In the rows, 128 means zero.
Rotation paths and how fast each direction turns (degrees per step)
Each turn is a multiple of 5 degrees from 10 to 175, or 0.
Each row of a path follows its step; steps can be skipped.
Path 1:
step 0: [120 126 129 122 125 143 130 140 116 127 138 131 143 122 119 135 116 123
 132 120 129 131 130 116 112 150 123 144 122 129 136 135 122 115 133 116
 129 132 119 114 120 122 132 122 125 129 120 110 138 134 132 127 140 130
 131 119 129 127 128 128 128 138 131 132 122 135 130 136 126 129]
step 1: [117 137 132 123 138 134 110 123 125 109 121 133 137 121 130 111 121 128
 126 133 131 127 126 149 133 131 134 131 132 128 136 119 119 135 120 123
 126 130 137 132 126 129 115 136 130 115 126 123 123 132 119 122 120 134
 147 126 138 146 125 116 117 121 128 118 129 122 130 137 131 130]
step 4: [132 142 132 116 125 126 125 123 126 109 126 116 141 111 124 120 126 109
 141 132 129 134 129 139 132 131 137 130 131 135 141 117 127 120 131 128
 141 125 128 116 129 132 124 117 119 119 116 120 135 132 133 139 138 122
 127 129 140 130 143 124 121 132 116 128 133 123 123 138 124 126]
step 5: [120 121 124 121 142 133 123 127 124 116 120 130 112 124 136 118 129 131
 123 131 130 117 151 128 108 124 117 135 141 135 123 118 129 133 132 121
 132 138 122 137 116 131 133 134 128 129 138 126 138 117 121 129 139 131
 138 130 130 132 112 133 119 126 139 128 127 119 120 138 126 133]
step 6: [109 124 141 126 121 117 126 129 129 125 127 131 131 146 131 140 121 128
 131 122 127 135 141 141 133 140 138 130 139 122 140 137 136 115 125 115
 119 128 130 135 129 128 131 120 125 129 126 138 131 127 134 118 126 120
 113 138 129 134 126 109 136 132 117 126 115 118 120 133 126 129]
step 7: [138 130 128 121 127 128 132 123 127 111 129 110 136 111 128 126 127 116
 133 118 119 121 136 122 133 134 129 142 111 133 126 118 131 127 142 120
 115 127 128 129 111 134 119 124 142 130 123 131 133 126 127 129 128 128
 127 130 116 130 130 131 118 111 116 132 122 129 137 133 110 123]
step 9: [110 126 122 122 141 130 128 128 131 139 123 132 138 118 132 129 126 136
 129 125 128 131 148 147 115 129 135 130 131 132 128 125 132 129 138 120
 120 115 122 136 119 120 135 133 127 132 109 134 132 117 133 129 122 117
 121 116 131 136 131 113 122 122 133 139 118 118 135 127 136 136]
step 12: [124 130 135 113 131 117 133 127 114 131 118 134 133 128 138 114 149 124
 142 119 129 130 129 123 127 126 114 131 131 137 140 130 138 133 127 119
 132 130 128 128 128 132 135 131 128 138 118 117 128 115 135 145 128 117
 119 122 136 137 119 124 118 126 125 130 123 118 136 116 137 141]
Directions:
[128 128 126 129 128 125 128 131 133 131 130 125 131 125 130 128 126 128
 130 129 132 125 128 127 126 127 128 128 125 129 127 128 127 125 128 129
 128 128 128 127 127 128 132 129 126 126 127 128 127 130 128 127 132 126
 129 129 125 128 128 125 127 128 128 135 127 129 125 129 127 130]	160
